In the data rows, 128 means zero.
Some points, each followed by its number:
<107 47 192 95 107 129 70 156 36 92 161 71 81 137 44 57 112 175 82 174 118 71 142 202 12 150 105 15 89 74 121 95> 0
<129 220 57 46 104 113 53 2 161 71 255 30 125 41 236 114 137 98 200 233 191 253 72 168 77 118 32 144 139 113 178 255> 1
<93 17 114 94 119 193 137 146 232 154 123 3 119 176 178 80 138 119 120 193 183 114 154 124 129 111 138 83 102 62 136 136> 2
<121 155 129 104 107 54 95 71 140 126 218 118 77 147 114 132 65 180 201 220 141 139 59 158 56 138 120 126 164 175 128 190> 3
<63 83 129 170 132 61 156 154 155 90 136 188 97 63 139 69 137 84 80 208 188 198 100 117 127 176 122 139 124 107 103 118> 4
<80 21 173 97 147 100 180 161 108 89 39 163 111 113 50 49 145 60 75 183 156 95 153 118 123 152 131 69 74 140 82 55> 5
<162 179 134 122 99 110 94 111 109 122 98 44 96 192 143 189 105 171 163 117 100 169 104 126 171 156 177 143 95 114 207 199> 6
<168 134 131 245 160 79 154 52 123 145 30 122 126 142 188 127 177 114 94 59 88 123 174 139 220 158 255 116 138 102 118 95> 7
<128 134 144 122 136 129 128 121 131 117 116 134 104 138 122 113 132 125 114 152 126 105 125 148 114 127 132 110 127 131 98 120> 8
<126 128 113 109 158 139 92 104 132 186 165 167 109 155 138 152 157 128 108 101 112 107 103 151 145 101 155 126 175 156 175 114> 9
<120 147 132 150 123 127 122 166 135 154 106 148 127 159 124 126 136 141 116 95 99 74 97 138 109 131 135 137 155 124 114 121> 10
<75 97 185 115 138 137 219 101 126 216 143 136 218 109 91 227 85 102 102 31 197 133 255 103 150 194 150 79 66 178 51 35> 11
<151 222 106 161 222 136 154 97 25 97 103 203 124 101 68 15 246 60 62 128 56 113 212 130 45 28 75 43 97 74 58 174> 12
<98 90 119 158 149 65 117 160 154 77 132 219 92 74 132 85 107 72 94 181 140 146 87 155 140 173 101 181 110 140 130 123> 13
<25 61 154 93 77 94 151 220 23 79 85 117 118 154 65 157 49 179 94 109 117 118 176 227 81 186 116 3 35 137 169 146> 14
<102 124 171 232 121 181 145 243 145 132 59 182 117 128 138 125 71 95 107 93 126 77 105 129 98 172 110 190 154 143 126 119> 15
<159 130 212 112 105 119 149 197 195 127 98 82 176 115 174 199 155 150 176 152 118 99 143 132 148 146 98 154 97 120 99 145> 16
<148 75 204 151 137 87 95 106 126 95 114 96 57 69 114 109 139 145 132 106 215 201 197 104 168 191 146 75 91 121 120 168> 17
<172 86 128 135 130 113 109 53 113 185 136 107 104 141 126 123 174 109 142 116 134 153 233 107 214 94 212 157 107 82 173 110> 18
<123 84 82 63 128 107 127 111 105 106 150 126 106 130 133 201 122 104 178 89 148 172 156 119 198 189 127 171 164 185 141 106> 19
<181 137 85 52 128 116 160 143 133 151 209 158 146 112 167 189 110 97 124 109 154 172 73 68 189 134 127 252 193 196 116 147> 20
<108 111 116 121 140 107 151 114 70 165 108 218 105 96 97 146 189 125 99 50 104 80 178 113 135 144 174 82 140 222 151 57> 21
<128 149 152 215 128 144 135 149 121 149 55 119 113 89 112 74 135 122 123 75 128 32 97 135 60 177 150 161 137 16 95 169> 22
<56 62 122 33 150 116 231 13 182 227 255 137 64 148 85 132 156 26 146 172 255 211 169 55 108 171 101 32 182 208 156 60> 23
<224 173 142 98 135 228 114 180 164 237 123 102 140 191 22 157 178 207 141 44 0 4 106 62 131 0 158 80 220 30 139 121> 24
<112 183 90 101 144 148 109 81 136 129 148 127 161 150 143 144 131 172 149 137 133 168 136 116 121 77 98 167 131 126 130 122> 25
<154 207 103 179 159 120 112 106 96 121 114 171 176 158 161 176 176 84 77 108 93 113 161 123 147 141 121 133 157 128 129 146> 26
Which five points above are nearest to each new point by angle? Their numbers follow each, nearest first.
<190 36 97 42 37 184 62 179 142 37 190 76 84 182 4 122 153 255 40 150 43 25 20 100 133 46 143 140 120 77 255 125> 24 0 6 9 2
<108 144 96 114 146 170 148 118 165 175 167 124 133 160 179 140 98 122 147 109 169 162 97 111 126 157 108 196 157 119 96 105> 20 25 19 23 1
<120 94 144 155 127 112 143 75 148 160 135 121 129 141 135 85 125 71 115 157 119 132 140 95 164 126 147 142 127 116 116 95> 18 7 23 4 5
<148 81 146 118 89 159 132 198 119 139 66 152 128 121 128 129 160 117 143 136 155 133 125 81 202 85 150 182 141 95 166 121> 18 15 16 24 20
<171 184 81 138 147 158 147 93 151 115 140 168 203 88 150 104 122 95 136 111 118 153 118 98 170 113 120 183 137 154 97 127> 20 25 26 1 12
<127 76 163 164 119 113 111 79 154 122 109 43 53 163 170 112 139 72 142 172 177 129 126 113 126 94 130 105 183 69 103 133> 2 17 8 18 23
<114 105 143 73 102 128 131 163 68 128 120 138 111 132 95 145 154 161 114 143 105 150 143 103 129 124 121 104 112 160 182 110> 14 21 0 5 19
<122 174 149 162 187 136 140 44 193 149 88 136 132 150 156 121 180 137 108 132 151 125 142 136 104 93 163 110 166 161 99 119> 7 8 26 9 25
<162 97 115 134 101 142 98 131 118 94 71 125 142 123 154 124 148 122 98 139 144 170 111 121 235 50 117 176 94 85 138 103> 18 7 25 6 2
<90 124 144 70 122 118 178 130 151 173 170 117 154 133 88 98 127 147 128 118 114 86 186 124 94 113 132 83 68 121 113 69> 11 0 5 23 14
<186 179 144 145 124 107 32 100 79 123 178 139 59 195 107 165 122 196 157 110 110 114 83 182 75 129 154 120 171 165 179 169> 3 6 9 10 24
<105 132 161 175 109 100 123 92 114 106 97 120 136 113 123 60 134 118 86 151 20 154 235 141 114 91 169 92 69 73 145 115> 12 7 18 0 5
<128 117 144 156 141 110 89 130 138 116 86 188 102 144 140 102 144 152 133 123 117 152 128 152 157 127 182 113 127 133 143 120> 7 21 13 17 18
<164 186 80 183 135 163 116 62 128 212 130 109 159 162 123 146 190 166 108 108 37 97 187 121 120 84 172 121 108 74 124 98> 24 7 18 26 12
<118 144 85 140 87 149 123 187 52 15 105 147 213 89 148 153 70 124 162 156 108 223 178 169 145 187 88 159 67 109 120 195> 14 1 13 19 6
<115 94 116 62 94 104 97 167 75 109 129 111 126 164 71 144 118 158 93 118 117 161 128 135 155 132 130 103 94 153 151 108> 14 0 19 6 5
<83 244 39 149 111 148 128 201 57 49 79 150 205 150 104 115 101 93 155 151 118 175 127 214 152 167 97 129 43 116 144 149> 14 26 12 13 6
<74 128 115 163 129 110 71 91 163 118 147 110 78 110 161 86 125 169 130 175 125 122 111 204 69 136 150 146 149 157 140 132> 3 1 8 13 0
<110 95 155 63 147 122 165 79 157 150 195 149 126 133 156 138 158 94 148 198 202 183 136 58 131 160 145 89 155 163 104 93> 23 4 19 20 11
